Each row is where one point has got to under a steady rotation. How many steps took it there?
The counts run from 0 to 549.
[140 113  98  99 109 115 169 103 133  98  68 121 126 181 127 129 125  94
 164 138 101  92 138 115 174 147 156  85 150 128 106  99 129 107 142 140
 121 136 113  64 145  95 129 132  96  59 108 119 142 136 125 170 108 146
 178 151 134 121  79 138 100 156 150 140 154 154 146 129  99 120 150 136
  97 128 135 119  78 130 118 153  90 156 106 140 131 153 102]
524
[132 114 129 102  98  72 144 107 186 123 116 128 165 205 125 134 142  95
 147 153  85 110 150 137 114 169 157 105 138 128 132 134 138 126 151 132
 147 107 102 109 108  87 112 129  99  70 146 101 120 132 114 178 119 133
 138 147 131 116  91 118 100 135 104 115 137 119  99 140 103 118 147 119
  95 139  98 181  67 100  98 144 125 117 135 147 126 106 112]
208
[118 117  95 129 103 161 161  81  97 106 106  60 112 180 132 113 131 119
 145 100 118 156 137 185 184 136 121 119 141 130 112  89 135  98 166 127
  95 148  84 125 172 124 120 147 157 134 119 107 129 171 176 131 142 147
 158 134 123 165  97 120 152 122 153 123 150 122  84 154 100 109 132 116
 160 117 146 119 123 144 120 145 102 161 111 125 148 170 151]
249
[113 130  94 123 114 115 149 112 161 124 130  98 116 200 116 148 151 135
 120 103  79 126 140 181 143 116 114 129 141 123 135 132 160 133 176 109
 101 128 109 127 135  99 104 159 133 127 155  81 108 176 150 169 135 115
 151 130 127 157  66 101 148 112 126 113 175 122  55 163 106  96 118 128
 150 147 126 153  77 129  96 134 143 131 136 160 122 141 141]
534
[139 137  99  69 149 128 111 102 124 144 107  90 151 174 119 143 156 104
 161  94 102  77 108 110 139 102 129 131 142 145 113 127 162 124 121 126
 137 104  84 121 144 116 101 139 126  75 134  87 110 129 152 176 140 126
 171 112 119 125  65 121 125 136 139  98 199 181  99 155 108 117 143 147
 137 137 117 124 111 136 105 147 148 127 123 173 129 149 114]
519
[136 118 140  81 114  80 154 102 141 126 150  95 208 174 149 119 143 117
 142 175 122 142 171 143  82 185 168 137 129 142 170 103 118 111 158 160
 149 123  78 145  99 104 121  85 124  96 121 109 100 111 130 151 115 158
 123 158 128 105 121 117 110  93 100 131 102 110  93 136 117 133 147 114
 129  99  69 175 117 130 103 154 116 128 153 145 142 119 125]
161
[110 113 126 124 129 179 156 110 125 132 124 133  87 219 131  96 103 115
 145 119 107 187 150 170 165 160 125 122 127 103 125 148 144  94 145 117
 110 152 116 150 134 110 129 155 136 114 147  98 118 145 170 110 139 135
 180 136 114 140 103 142 110 138 146 163 129 120  84 152 127 106 150 124
 144 134 125 134  73 135  96 125  82 138 126 121  79 148 159]
308
[107 145 112  95 133 123 106  90 114 148 131 118 185 138  81 157 182 118
 154 100 107 127  98 147 107 133 116 133 117 125 126 131 155  91 129 161
 152  76 121 126 123 114 124 138 121  94 120 133  79 114 141 163 175 117
 180 127 100 144 102 114 134  98 114 111 166 119  59 161 104 121 129 143
 120 144 139 134  91 126  68 137 128 126 119 174 118 133 110]
181
[167 127 116  85 117 101 109  81  85 132 150  86 204 165 130 150 173 124
 178 115 134 127 148 115  83 110 118 151 124 138 148 109 106 115 120 150
 147  75  76 128 132  96 118  91 147  81 109 143  96 102 119 165 114 124
 113 116 138 108 100 130 108 110 124 120 146 153 108 141 127 105 146 121
 146 119  84 155 152 153 109 153 136 122 130 138 133 135 113]
236
[122 159  98  81 138 139 126 112 127 151 119 106 166 161 127 128 172  93
 149  84  91 128 108 118 138 127 128 151 125 110 140 133 134  79 114 144
 148 132 108 132 128 116 101 138 103  96 131  92  89 129 147 137 158  99
 199 138 113 139  87 112 133 119  91 129 188 131  65 136 108 124 126 148
 108 117 144 143  93 117  84 104 110 151 128 172 127 130 125]
315
[119  89  82 114 132 139 163  97 106 116 111  95 116 162 130 107 143 146
 138 112 116 152 124 189 184 122 110 123 140 120 105 121 132 111 140 100
 105 146 112 123 126  70 151 151 150 133 137 109 126 166 167 119 134 133
 154 135 117 155  93 119 148 146 171 123 159 155  77 155 118 107 141  72
 159 120 120 139 126 157 116 143  96 149 106 136 126 163 129]
383
[145  99 105 103  98 123 158 134 130 118 134 127  99 226 133 112 121 103
 160 124  87 169 156 149 151 140 114 107 138  83 147 129 123  85 163 127
 101 152  77 134 137  71 109 135 107 113 133 111 129 145 126 137 119 102
 179 135 145 112  93 124  97 143 140 171 135 129  84 117 115 101 131 168
 137 125 116 154  84 137 110 119 105 152 145 118 104 117 132]
539
[100 135 108 110 133 149 148  85 112 130  82 140 121 162 114 126 138 106
 168 113 109 139 117 139 179 151 123  97 120 120 101 127 137  97 115 144
 161 127 146  84 118  93 146 153 114  80 116 138 112 120 157 136 164 137
 194 151 110 152  92 138 107 141 147 144 159 126  98 142 107 140 146 124
  91 162 154 127  66 131  84 147  82 143  98 154 108 145  95]
277
[128 158  96 112 128 144 136  75 104 122 132  87 202 132 137 138 156 135
 146 118 142 154 169 138 117 114 146 156 123 141 147 127 110 119 127 163
 139 122 131 153 111 116 137 103 174  81 123 146  82 114 170  81 162 123
 117 129  99 130  96 150 115 100 124 115 133 116  85 162 131 114 124  84
 163  98  78 126 146 133 104 102  88 122 140 131 108 152 150]
317
[151 135  94  74 125 130 136  94  94 116 142 123 144 179 130 133 160 139
 162 133 118 171 159 103 123  91  97 134 131 124 171 114  99 119 133 136
 120 149  83 173 117  66 110 112 143 115 104 144  92 135 120 117  92 115
 131 108 134 113  94 128  92 132 125 161 167 147  89 117 143 104 160 121
 150 113  89 147 133 168 118 121 116 137 124 133  94 122 145]
87
[104 134 127 102 139 149 139  64 101 133 108 109 174 160 139 119 126 152
 147 155 159 162 177 138 123 138 128 131 114 162 118 102 145 156 139 148
 163 122 158 144 103  94 163 113 162  87  97 134 104 110 164 116 147 155
 116 125  94 148 104 140  96 113 122 112 147 132 119 163 122 152 178  78
 107 139  91 126 102 153  92 167  89 112 106 155 124 151 128]
376
[110 147  71 102 123 120 155  91  90 113 145 120 139 127  64 167 185 124
 138 115 100 150 141 153 120  88  93 109 119 125 136 115 127  96 157 160
 123  98  94 132 112 101 115 118 118 106 137 146  98 139 145 142 155 117
 141 125 125 135  68 146 132  90 140 128 158 131  59 145  95  96  86 140
 148 117 139 126 103 131 102 108 141 153 119 149 123 145 106]
416
[132 145  78  93 136 141 148  79  85 116 136 123 126 170 121 144 155 151
 148 150 123 164 177 109 121  74  92 130 130 145 145 114 125 143 147 113
 137 147 120 167  99  62 139 116 160 114 124 110  94 145 156 102 113 121
 112  92 131 134  67 128  93 129 124 135 187 161  86 133 131 105 155 118
 145 119  88 117 114 171 120 132 119 134 115 150 101 142 153]
420
[125 102  99  99 109 141 175  92  94  99 106 100  98 167 129 121 154 129
 174 136 125 157 116 142 191 121 100 100 132 119 125  70 108 102 163 121
 110 170  98 105 150  63 127 129 114 131  90 138 137 154 142 136 114 153
 164 146 140 154 102 118 136 138 146 167 155 128 106 112 106 126 162 104
 127 115 149 118 125 163 133 158  93 169 109 141 152 154 128]
147
[129 160 102  86 122 194 132  82  76 145 127 110 128 210 158 116 127 130
 162 133 148 173 169 124 127 115 109 132 115 139 146 120 141 119 126 144
 143 141 111 173 137 105 137 122 165 121 114 117 100 119 149 111 117 130
 162 101 111 135 111 137  77 125 140 152 163 153 115 147 149 137 179 132
 140 121 100 106 112 176 125 150 101 136 107 148 105 145 172]
323
[138  87  94 121  88 101 181 104 125 100 131 119 116 185 119 121 133 143
 139 165 121 157 202 162 132 111 107 107 136 134 132 122 109 142 170 101
 103 147 111 143 109  55 145 112 135 104 144 131 136 169 139 132 108 150
 100 124 148 117  63 131 100 141 153 143 128 142  96 140 110  90 146  82
 160 111  70 148 106 152 121 141 111 137 140 109 110 147 134]
388
[121 142 122  82 132 128 121  96 121 149 107 115 148 191 115 138 151 104
 163 132  91  95 145 102 124 122 131 124 139 156 105 135 174 121 132 137
 154  96 106 107 117 103 124 127 110  76 139  66 106 126 139 180 128 133
 158 112 124 114  68 116 106 141 116 100 181 175 117 159 109 103 142 158
 101 139  96 120  71 130 109 159 136 132 122 178 123 157 103]
240
[113 107  83 108 120  97 182  82 130  94  87 108 129 143 101 146 170 117
 138 128 103 117 120 148 184 120 131 107 135 131 100  97 127 119 151 115
 124 145 131  70 115  82 143 146 114  81 111 138 127 169 142 140 142 140
 147 154 129 162  67 132 146 136 145 117 170 126  93 146  94 126 142  82
 106 150 155 146 107 128 101 154  97 167 105 160 148 142  97]
148
[116 165 129  98 124 109 131 103 163 128 115  87 173 165 121 141 169  98
 125 125  93 109 134 139 124 138 151 163 136 133 136 134 147  99 146 128
 157 128 105 130 108 127  94 147 114  80 153  80  88 149 152 140 160 125
 152 137 106 132  78 114 141 106  69  79 172 115  56 168 102 129 117 143
 138 107 119 134  97  91  85 121 130 141 150 171 149 132 128]
165
[101 122 144 112 141 151 139  84 126 138 116 139 180 169 161  94 131 127
 118 147 134 196 159 143 119 169 147 139 117 132 142 131 111 129 116 133
 156 144 151 154  83 100 158 130 151  91 120 130  98 114 161  83 133 139
 149 143 104 128 120 134  91 126 122 139 127 111  78 146 147 143 160  64
 115 129  76 168  99 132  80 128  78 116 132 133  89 128 130]
360
[ 91 122  88 118 123 135 147  95  99 134 103 124 136 105  66 129 154 113
 153 103 111 135 106 164 161 146 133  92 128 124 101 113 154  89 134 162
 142  92 121 103 119 111 134 116 113  81 137 151 116 122 165 130 185 143
 164 146 111 157  81 143 145 112 159 120 142 118  69 156 100 102  96 108
 130 139 132 142  82 130  86 136 103 147 116 143 131 165  75]
513
[106 161  73 138 109 147 157 109 148  76 105 108 108 182  89 167 121 121
 128 110  85 139 181 171 144 134 142 119 137 123 129 146 122 121 172 150
 121 119 130 118 151 127 120 142 150  81 143 120 117 166 164 133 170 130
 138 131 109 144  66 160 118 102 143 117 148  96  83 162  97 113 105 158
 149 134 116 138  70  98 110  92 113 137 125 138 106 132 137]
121
[133 134 122  85 145 128 113  65 112 151  85  88 190 164 158 114 158 112
 169 103 146 112  99 112 157 156 139 135 125 137 105  90 129 107 103 148
 175 133 132  96 123 100 139 128 135  79  86 119 111 109 142 136 139 139
 172 134 111 147 119 113 119 139 115 121 165 144 119 152 108 161 179  95
  83 138 141 134 124 138  98 167  88 136 105 170 141 137 116]
96
[117 109 118 106 110 145 179 119 126 101  96 128  92 194 130  81 119 114
 137 160  92 186 181 153 180 147 145 110 151 122 126 117 108 109 167 106
 100 182 123 126 104  81 139 138 132  95 136  90 128 157 165  96 111 143
 151 160 144 125  86 148 107 149 129 156 127 109  80 123 112 116 140  92
 123 100 101 143  75 134 119 124  82 152 118 117  99 154 136]
442
[129 123  75 126 123 152 143  89  98 126 111 105 145 125  90 135 155 116
 158  72 103 132 102 151 166 113 130 118 146 123  92 135 144  85 113 151
 121 101 111  93 146 114 134 123 130  85 140 145 112 140 164 138 172 119
 165 131 114 148  75 146 144 131 167 112 155 159  80 165  93 104  94 114
 146 142 123 133 110 122 103 129 101 145 118 138 118 178  98]
234
[112 156  73 132 102 121 170 103 158  93 121  91 126 159  88 172 157 115
 112 131  89 143 158 179 127 127 129 134 128 131 137 121 128 107 180 140
 115 117 116 129 142 132 113 137 139 103 145 111 112 182 159 129 174 130
 142 137  99 151  66 148 150  88 115 118 149  82  59 171  94 115  95 154
 160 132 141 136  96 105 108  96 121 126 136 145 130 123 134]
400
[148 127 138  92 135 150 113  91  89 155 102  82 179 187 154 106 126  95
 177 125 134 110 147 113 123 161 166 138 134 154 108 116 159 121 119 160
 169 104  97 116 148 129 130 118 151  79 109  92 111  92 146 156 138 159
 162 121 120 104  98 117  94 131 138 112 148 163 136 152 121 126 161 127
 120 110  85 124 101 139 111 171  97 123 121 143 127 167 141]
241
[102 153  79  93 131 157 123 107 104 142 139 119 118 162  95 132 165 126
 151  98 102 167 129 165 137 109  91 133 124 105 146 133 149  85 141 143
 114 115  82 162 118 101 112 137 128 128 138 122  93 143 163 121 160  95
 174 117 119 151  88 118 138  98 116 135 167 116  41 154 111  99 112 152
 173 116 138 130 107 127  93 115 136 141 121 161 103 148 133]
83
